[[-0.28  0.35  0.54 -1.66 -0.36  1.57  0.61 -0.15  1.89  0.22  1.84  1.43]
 [-0.20  0.25  0.42 -1.31 -0.28  1.12  0.46 -0.06  1.30  0.18  1.39  1.07]
 [-0.94  0.62 -0.08 -0.64 -0.69  1.53  0.10 -0.82  2.52  0.10  1.27  1.15]
 [-0.46  0.25  0.11 -0.54 -0.38  1.01  0.20 -0.55  1.70  0.00  0.99  0.88]
 [-1.69 -0.49 -2.16  5.76 -0.70 -2.14 -2.02 -3.14  1.05 -1.41 -3.46 -1.94]]
->
[[-0.28  0.35  0.54 -1.66 -0.36  1.57  0.61 -0.15  1.89  0.22  1.84  1.43]
 [-0.94  0.62 -0.08 -0.64 -0.69  1.53  0.10 -0.82  2.52  0.10  1.27  1.15]
 [-1.69 -0.49 -2.16  5.76 -0.70 -2.14 -2.02 -3.14  1.05 -1.41 -3.46 -1.94]]

[[-4.25 -1.20 -1.77 -4.43 -1.06  6.37 -0.99]
 [-1.68  1.41 -2.29  2.19 -0.36  2.03 -5.68]
 [ 0.90  2.73  0.18 -2.63 -3.39  4.36 -2.23]]
->
[[-4.25 -1.20 -1.77 -4.43 -1.06  6.37 -0.99]
 [ 0.90  2.73  0.18 -2.63 -3.39  4.36 -2.23]]

[[ 5.22  4.14  2.80  0.67 -1.36 -3.40 -4.62 -5.51 -5.23 -4.39 -2.87 -0.83
   1.22  3.01  4.50  5.39]
 [ 1.92 -0.39 -2.31 -3.85 -5.08 -5.31 -5.05 -3.80 -2.20 -0.02  1.89  3.65
   4.90  5.40  5.05  4.06]]
->
[[ 5.22  4.14  2.80  0.67 -1.36 -3.40 -4.62 -5.51 -5.23 -4.39 -2.87 -0.83
   1.22  3.01  4.50  5.39]]

[[ 4.13 -0.55 -1.81  2.77 -4.02]
 [ 3.04  0.67 -1.57  3.45 -4.01]
 [-5.82  3.53  2.04 -0.42  3.05]
 [ 5.26 -2.28 -2.00  1.53 -3.64]
 [ 0.57 -3.89  0.54 -4.33  3.11]
 [-4.70  5.70  1.03  3.15 -0.28]
 [ 5.25 -5.65 -1.31 -2.56 -0.45]]
->
[[ 4.13 -0.55 -1.81  2.77 -4.02]
 [-5.82  3.53  2.04 -0.42  3.05]
 [ 0.57 -3.89  0.54 -4.33  3.11]
 [ 5.25 -5.65 -1.31 -2.56 -0.45]]

[[-0.01 -3.41  0.60  3.69 -1.15 -3.81  1.04  0.32 -0.73]
 [-1.50 -3.51  0.01  2.55 -0.48 -4.01  0.61 -1.29  0.42]
 [ 1.79  0.59 -1.70  1.31  0.66 -2.58 -3.11 -1.10  3.13]
 [ 0.37 -1.81 -2.04  0.23 -5.14 -1.25 -0.81  0.23  3.24]
 [ 1.47  0.89 -1.51  1.09  0.66 -2.53 -3.11 -0.91  2.93]
 [ 1.73  0.89 -1.56  1.31  0.56 -2.63 -3.00 -1.05  2.93]
 [ 1.21 -3.01 -0.38  1.63 -2.19 -2.14  2.47 -3.09 -2.82]
 [ 0.76 -0.71 -1.70  0.33  0.28 -2.43 -2.56 -0.86  0.83]
 [ 1.79  0.69 -1.70  1.25  0.94 -2.58 -3.33 -0.72  2.82]
 [-1.50 -3.51  0.01  2.55 -0.96 -4.50  0.50 -1.05  0.00]]
->
[[-0.01 -3.41  0.60  3.69 -1.15 -3.81  1.04  0.32 -0.73]
 [ 1.79  0.59 -1.70  1.31  0.66 -2.58 -3.11 -1.10  3.13]
 [ 1.47  0.89 -1.51  1.09  0.66 -2.53 -3.11 -0.91  2.93]
 [ 1.21 -3.01 -0.38  1.63 -2.19 -2.14  2.47 -3.09 -2.82]
 [ 1.79  0.69 -1.70  1.25  0.94 -2.58 -3.33 -0.72  2.82]]

[[ 2.79  0.90 -1.33  2.47  1.92  0.62  2.59  1.32  1.21  2.27 -3.71 -0.93]
 [-2.49  2.19  1.95  0.89  3.20  3.58 -0.40  0.64  0.30  1.58 -1.09  2.39]
 [-1.73  1.50  1.45  2.48 -4.31  2.88  2.46  2.46  0.93  0.34 -1.02  1.95]
 [ 1.10  2.19  1.06  2.00 -3.35  0.68  1.65  0.71  3.02 -0.11 -0.40 -0.88]
 [-0.38  3.20  1.72  1.65 -4.42  2.58  2.80 -0.06 -2.45  0.08  5.25 -2.19]]
->
[[ 2.79  0.90 -1.33  2.47  1.92  0.62  2.59  1.32  1.21  2.27 -3.71 -0.93]
 [-1.73  1.50  1.45  2.48 -4.31  2.88  2.46  2.46  0.93  0.34 -1.02  1.95]
 [-0.38  3.20  1.72  1.65 -4.42  2.58  2.80 -0.06 -2.45  0.08  5.25 -2.19]]
